One turn sends every row of this set to another row. A few are shown first. Where does it send the rows asked after them?
q_455: [-22 -10   2  -4  -1   7  -8   4  -7  15  13   1]
q_321: [-18  -9  -4 -10  -3   4  -3   1 -11  -2  -3  12]
q_91: [-19  -6   3   0  -2   3   7 -11  -1   6   3  -4]
q_51: [  2 -13   1  -3   2   7  -1  -6  -4  -5   1  -8]
q_7: [ -9 -13  -5 -10  -7  11   5  -5  -3   8  17  -5]
q_503: [-19 -12   2  -7   3   8 -12  -2  -5  15  13   8]
q_434: [ -9   1   3 -11  -4   8   7   3  -7   0  -5   3]
q_905: [ -7 -20  -8 -10   6  10   3   2  -7   3  -7   6]
q_719: [-12   1   3   3   0  13 -10  -1  -2  -4   0   0]
q_174: [ -3  -4  -7 -13  -4   4   4   1 -15   9   8   6]
q_117: [  1  -8   0 -13  -2   0   6   3 -11   8   5   5]
q_769: [ -6  -8  -3  -9   0   1  -9 -13  -2   1  12   8]
q_172: [-12  -4  10  -3   6   8 -15  -2  -6   2  -1   4]
q_317: [-14 -14   3   1   8  10   4   8  -1   0  -3   9]
q_926: [-1 -7 -5 -1  8 12 12  4 -3 11  6  4]
q_336: [-17 -12   7  -5  -5   8  -9   3 -13  14  10   5]
q_639: [-11   2   0  -2   5   2   4   4 -11  15   4   8]
q_978: [ -7 -21  -7 -10   1  11   4   3  -6  -5  -1   7]
q_696: [  1 -12   4  -5   5  11   1 -12  -4   1  -2  -5]
q_411: [-17 -11   8  -2  -4  10  -9   7  -8  12  12   1]
q_878: [-19  -7  -3   4  -1   7   5 -14  -2   9   3  -1]
q_331: [ -9 -13   0   1   6  17  -1  -4 -12  17  -2  -4]
q_632: [ -5 -17   1 -11  -2  14   5  -8  -2  10  15  -3]
q_293: [  3 -13   7  -2  -4   7  -1  -3  -6  -4   5  -6]
q_779: [ -6 -10 -15  -2   4  15 -14  -4  -6   4   4   2]
q_700: [-13 -16   6  -5   6   8   1  12  -4   5  -2   8]
q_939: [-15 -11   4  -4   8  22  -1  -4  -3  12  -2  -5]
q_959: [-10  -6  -4  -4   6  -2   4   0  -7  16   3  11]
q_720: [-13  -4 -11 -12   0   7  -3   0  -7  -1  -4  11]
q_21: [ -9 -16  -1   0  -2  -6  -7 -10  -8   6   8   4]
q_348: [ -8 -19   0   1   6  15  -4  -1 -10  15  -1  -7]
q_815: [ -7 -10  -6  -2   7   8  -1  10   0   4  11  14]
q_99: [-11  -9  -6  -6  -9  17   2  -3  -1   6  17  -3]
q_418: [ -5 -11 -12  -6   5  15 -15   2  -6   4   8  -1]
q_231: [  4 -16   7   1   1   9   1  -5  -4  -2   3  -3]
q_882: [-13  -2   4   2   6   9 -13   2  -4  -2  -3  -1]
q_454: [-8 -9 -4 -9  1 13  2 12  2  4 11 10]
q_492: [ -2 -12  -5 -12   3  19 -13  -2  -5   3   9   1]
q_190: [-12 -14  -1  -1   7  19   0   1  -6  14   0 -10]
q_619: [-18  -3  11  -2   1   7   3 -11   0   7   4   1]
q_889: [ -2  -6 -13  -3   3  18 -12  -3  -6   6   8   4]
q_112: [-9 -5 -8 -4  6 13 12  2  3 11  3  6]
q_809: [ -9 -11  -4  -4  -2  -6  -9  -9  -5   0   9   4]
q_798: [-11  -5   0 -10  -3   9  10  -1 -14   3  -6   1]
q_439: [ -8 -17  -4   0  -1  -1  -8 -11  -5   2   8  10]
q_214: [-21  -8   1   2  -3  10   5 -13  -1   4   1   3]
q_921: [ -9   1   7   5   2  12 -10   2  -3  -1   3   4]
q_12: [ -9 -13  -2  -9 -12  18   4  -5  -5   5  14  -1]

q_959 moves to q_720
q_99 moves to q_293
q_455 moves to q_809
And these:
q_639 moves to q_321
q_231 moves to q_331
q_492 moves to q_632

One turn sends every row of this set to another row. A few are shown first. Where does it send the rows asked after them?
q_223: [  5  11   1  -4  -3   1  -1   0   2  -3   9  -3   9 -13]
q_666: [ 0 -5 -6 13 10  6 -8  1 -9 -4 -1 -1 -1 -1]
q_452: [ -4   2  -9   3   6  12 -11  -9  -4  -5   2   0   0  -4]
q_148: [ -4  -7   5   9  -1   9   6  -3   6   0   3  -3 -11  -2]
q_196: [ -7   5  -7   2  -2  -3  -5   8  -8  -1 -15  -5   2  -4]
q_333: [ 1  5 -1 -1  1 15  6  5 -1 10 -5  1 10  5]
q_427: [-10   1   1  -1  -3 -13  -8   0   0   1  -7  -6  -3  -5]
q_155: [-3  4 15  8  2  3 -5 -3  8  7  5  2 -2  2]
q_488: [ -4  -5  -4  -5  -5 -10  -7  -4   3  -5   4   0  -6  -6]
q_361: [  5   5  -1   5  -1   4  -2   5   1  -4   7  -4  14 -13]
q_680: [ 5  2  2  8  0 -3  0 10 -4 -1  4 -5 15 -6]
q_217: [ -1  -3   2  -5   2   3 -13   8   4  -5   0  -6 -11   4]
q_843: [ 5  6  2  0  4 14  6  4 -2 10  0 -2 10  3]
q_90: [  4  -8  -3 -10   3   6  -7   9   2  -4  -1  -5 -10   2]
q_102: [  6   7   6   1  -1 -10   4   8  -4   1   4  -4  10  -2]
q_822: [-4  0 -4  2 -5 13 14  0 -1  2 -4 -2 -1 10]
q_713: [ -7   6  -4  -2  -6 -13  -3   0   1  -2  -6   4  -2  -5]
q_40: [ -7   1   1  -4   1   4 -15   7   3  -4  -4  -7  -4   9]
q_64: [  2  -4 -13  -4  -7   1  -3   2  -2 -11   4   5  -3  -5]
q_755: [-3  9  9  4  5  9 -1  0  1 11  0 -4 10  5]
q_870: [ 9  0  9  4  4  7  1  0  5  4 13  3 -2  0]
q_163: [ -3   6  -8 -10   3   4  -4 -14  -4   0   2  -1  -3  -1]
q_364: [ -3  -3 -13   4  -4  -4  -1   8  -3  -3  -8   5   5  -7]
q_350: [ -4   3  -8  -3  -7  -7  -4  -1   4  -5  -1   6  -4 -12]
q_145: [ -6  -1  -5  -9   1   7 -10   8   1  -1  -7  -8   2  10]
q_577: [  0   2 -15   0  -5   4  -3   9  -8  -8  -8   2   2  -4]
q_184: [  1 -10  -2   4  -3  10  13   0   2   1   2  -1  -6   4]
q_494: [ 8 -4  9  3  2  6  2  0  6  4 10  6 -7 -2]
q_892: [-10   8   2   5  -4  12   7  -3   1   2  -7  -4  -1   9]
q_885: [ 0  5 14  6  4  4 -3 -3  5  8  7 -1  3  2]
q_84: [-9  4  8 10 -2 10  2 -5  6  1 -2 -6 -8  2]
q_747: [  2  -5  -3   6  10  -5   0   2 -13   2  -4  -3  -5   5]
q_922: [12  1  2  0  3 13  8  3  0  6  8  3  2  0]
q_663: [-7  8  9  4  2  8 -3  0  3 11 -5  0  8  5]
q_890: [ 5 12  5 -6 -4 -7  3  2  0  0  6 -3  7 -6]
q_269: [ -6   3  -8   3  -5 -12   0   6  -3  -1 -10   4   4  -3]
q_791: [  0  -7  -8 -12   2   8  -5  10   0  -2  -5  -6  -2   6]
q_311: [ -2  -2 -12   2  -5  -1  -3   4   1  -6  -2   6   1 -13]
q_911: [ 1  2 -3 -9  6 -6  3 -7 -9  5 -2 -2 -6  5]
q_677: [10 -4 -1 -2  1 14 10  5  1  6  4  6  0  0]

q_145 moves to q_791
q_663 moves to q_333
q_269 moves to q_364
And these:
q_223 moves to q_890
q_64 moves to q_488
q_885 moves to q_755
q_184 moves to q_148
q_163 moves to q_911

One turn sends every row of this set to another row. A few are shown first. Where does it send the rows asked after them?
q_920: [ 8  0 -7  2  5  0 -4  3 -3  7  5 -1]
q_151: [ -2   3  12  -2   3  13   3 -11  -8   1 -11   2]
q_808: [-7  7  1 -7 19  4 -6 -3 -4 -4 -3  4]
q_776: [  2   4   1  -3  -5  -1   7   2  -8 -10  -2  -8]
q_938: [-3 -1  2 -6 10  8  2  7 -2 11  8 -6]
q_238: [ -3 -12   6  -2  -3  14  -8  -1  -7  -9   5  -8]
q_252: [ -1  -5   0  -7   8   0 -10 -16  -5   0   3   8]
q_974: [  5   6   6  -8  -1   5  -7 -12  -1  -4  -9  -1]
q_928: [ 4  0  2 -7  2 -5  1 -7 -7 -5 -9 10]
q_816: [-5 -3 -5  7 15 -1 -2  0 -1 -9  4 -3]
q_853: [ 2 -7  0 -5 -9  2 -9 -8 -7  5  5 -1]
q_266: [ -2  10   4   1  11  -4  -1  -6 -10   4   3   3]
q_73: [  1  -1  10  -7  -2  10   2   3   3   9   1 -10]
q_71: [ -1 -10   2  -4   4   9   2  10  -9 -11  -3  -6]
q_851: [ -2  -9   4  -9  -9   2  -1  -4  -5  -8 -10  -2]
q_114: [-3 -6  8 -4  6  9 -3 15 -5  3  6 -3]
q_610: [ -9  -3  10  -8  17  10   1 -10  -3   1  -7  -2]
q_220: [  4   3   7  -7   5  -6  -4 -14  -3   5   1  -6]
q_211: [ 1  1  3  5 14  2  2 -7  0 -9 -9  8]
q_66: [-16  -6   9   5  11  10  -4   1   3  -2   3   1]
q_580: [-11  -2   5  -5   0  16  -8  -7   0 -10   3  -6]
q_260: [ -8  -6   7   0   2   3 -10   4  -6  -8  13  -6]
q_382: [ 4 -2  4  2 14  4  0 -7 -2 10  0  8]
q_63: [ -4   1  -2   1   8   9   9   4  -8 -11  -3  -6]
q_379: [ 7 -6  8 -1 -3 10 -5  8 -1  3  5 -8]
q_607: [ -8  -4  13  -2   7   4  -7 -13   5  -5  -3   6]
q_312: [ -8   2  -1  -7   0   4 -11  -5  -4  -7  12  -5]
q_864: [  5  -4   3   2   0  -1  -1   8  -5 -12   3  -9]
q_538: [ 0 -2 15 -5  2  1  1 -5  0  9 -7  9]
q_236: [ -7  -5  11  -4   1  10   3   7   2   0 -11   1]

q_238 moves to q_71
q_63 moves to q_938
And these:
q_236 moves to q_66
q_928 moves to q_538
q_220 moves to q_974

